Here are the same points, seen from different sides; a view may also be mirrored.
A view may leave some points out, and in a few views one point is out of place. Which views, in the order they come, and which point in each? Write none if none.
Scene 1:
A:
  kerok -46.8 45.0 -10.7 22.5 60.8 -2.2 32.9 14.3 -24.0 11.3
  fudel -42.6 45.0 -6.6 17.2 75.2 3.5 36.9 10.7 -31.2 5.9
  Bav -38.8 41.4 5.4 16.6 60.1 2.1 18.5 23.9 -37.2 18.8
  ludaz -47.3 36.8 -7.8 21.4 55.9 -0.5 33.3 15.3 -25.4 9.2
  gem -46.7 28.7 -3.3 4.3 59.7 -5.2 14.3 17.9 -32.5 19.5
  Naz -46.8 40.8 -12.0 9.8 71.6 -5.5 30.7 11.3 -35.6 13.3
  Dipon -55.8 36.1 -8.3 20.6 73.1 8.5 11.6 28.6 -23.5 16.7
  bome -45.8 55.7 -3.6 10.5 58.9 3.0 24.3 22.5 -30.0 -0.5
  Belal -50.4 49.9 -11.9 17.7 70.2 -2.4 25.6 22.7 -36.4 13.8
B:
  Bav -5.6 2.0 7.9 8.8 0.2 8.4 -4.8 8.8 6.2 -17.2
  fudel -6.8 -11.4 12.3 7.6 6.8 -10.9 -6.0 26.3 19.4 -13.8
  bome -10.3 -2.6 20.3 1.1 11.9 -0.6 1.9 12.1 13.4 -1.4
  gem -9.6 11.8 17.3 6.6 -16.5 3.0 -3.6 13.8 12.7 -17.7
  Zum 2.4 2.2 14.6 4.8 0.1 -4.9 -7.1 16.0 20.9 -15.0
  ludaz 1.0 -7.0 22.1 0.6 -3.2 -1.8 -14.0 19.8 13.2 -9.9
C:
  Zum 14.9 -21.0 -2.4 -23.3 17.9 -30.8 -2.7 11.7 9.1 -13.9
  Naz 11.4 -17.0 14.3 -18.4 25.2 -25.5 -0.1 12.1 15.3 -13.3
  ludaz 17.1 -21.0 4.2 -17.0 23.1 -30.4 2.7 13.7 -3.8 -9.7
  kerok 16.4 -19.2 3.4 -17.9 24.9 -33.9 8.2 16.2 3.4 -10.6
  Bav 19.1 -33.7 0.0 -22.9 12.1 -13.4 4.3 12.1 9.1 -15.3
  Belal 11.4 -22.7 6.8 -14.4 21.1 -27.3 10.8 10.2 15.6 -22.1
  fudel 10.3 -11.0 7.6 -27.6 25.2 -27.0 8.5 6.0 9.8 -9.2
  Dipon -0.5 -35.0 -4.2 -17.5 9.7 -35.2 0.0 6.6 10.0 -20.4
  bome 20.3 -28.6 3.8 -29.8 30.5 -27.3 10.8 8.0 5.2 -26.7
  gem 14.4 -36.1 9.3 -18.1 16.6 -20.3 -14.7 16.1 9.8 -15.7
D:
  ludaz -7.6 31.2 23.0 11.5 13.5 -8.9 36.7 -29.7 71.1 -26.7
  kerok -8.0 29.0 27.8 11.1 16.5 -4.3 37.8 -22.3 71.0 -26.3
  bome -10.8 28.2 32.1 4.8 5.0 -13.4 35.4 -16.8 78.1 -8.8
  Zum -7.9 34.1 33.1 17.0 18.6 -6.9 33.1 -27.8 82.2 -21.8
  gem -25.2 35.6 33.0 27.2 8.3 -11.3 31.6 -38.2 78.3 -18.5
  Naz -16.9 32.0 25.8 22.7 20.7 -2.1 31.1 -21.4 70.1 -14.0
  Belal -14.4 28.5 27.1 11.8 20.8 -7.0 38.3 -25.9 70.7 -29.2
  Bav -13.7 25.0 38.8 22.3 13.7 -23.9 37.5 -31.6 77.6 -15.6
E:
  Dipon 42.4 -22.5 5.8 -6.8 -37.5 -18.8 32.4 -7.2 -20.5 0.2
  Bav 43.3 -22.2 -10.1 7.0 -22.8 -12.1 36.0 4.7 -17.7 11.0
  Naz 39.0 -14.9 -3.3 -2.9 -37.4 -7.2 24.0 3.8 -27.6 26.7
  bome 26.6 -19.7 -8.4 10.6 -40.6 -17.8 34.8 -0.2 -12.2 21.7
  Belal 37.7 -16.4 3.4 -1.3 -34.4 -9.2 28.3 -2.1 -13.8 22.3
  fudel 25.9 -5.9 -6.6 -2.8 -33.6 -9.7 26.1 -0.1 -27.3 22.0
  kerok 33.5 -17.6 -10.2 -4.2 -32.1 -16.4 25.8 -11.0 -22.2 25.4
  ludaz 34.3 -20.7 -14.8 -7.4 -30.5 -21.6 27.0 -4.8 -23.7 23.6
Views that do not fit: D
  D moved: Belal
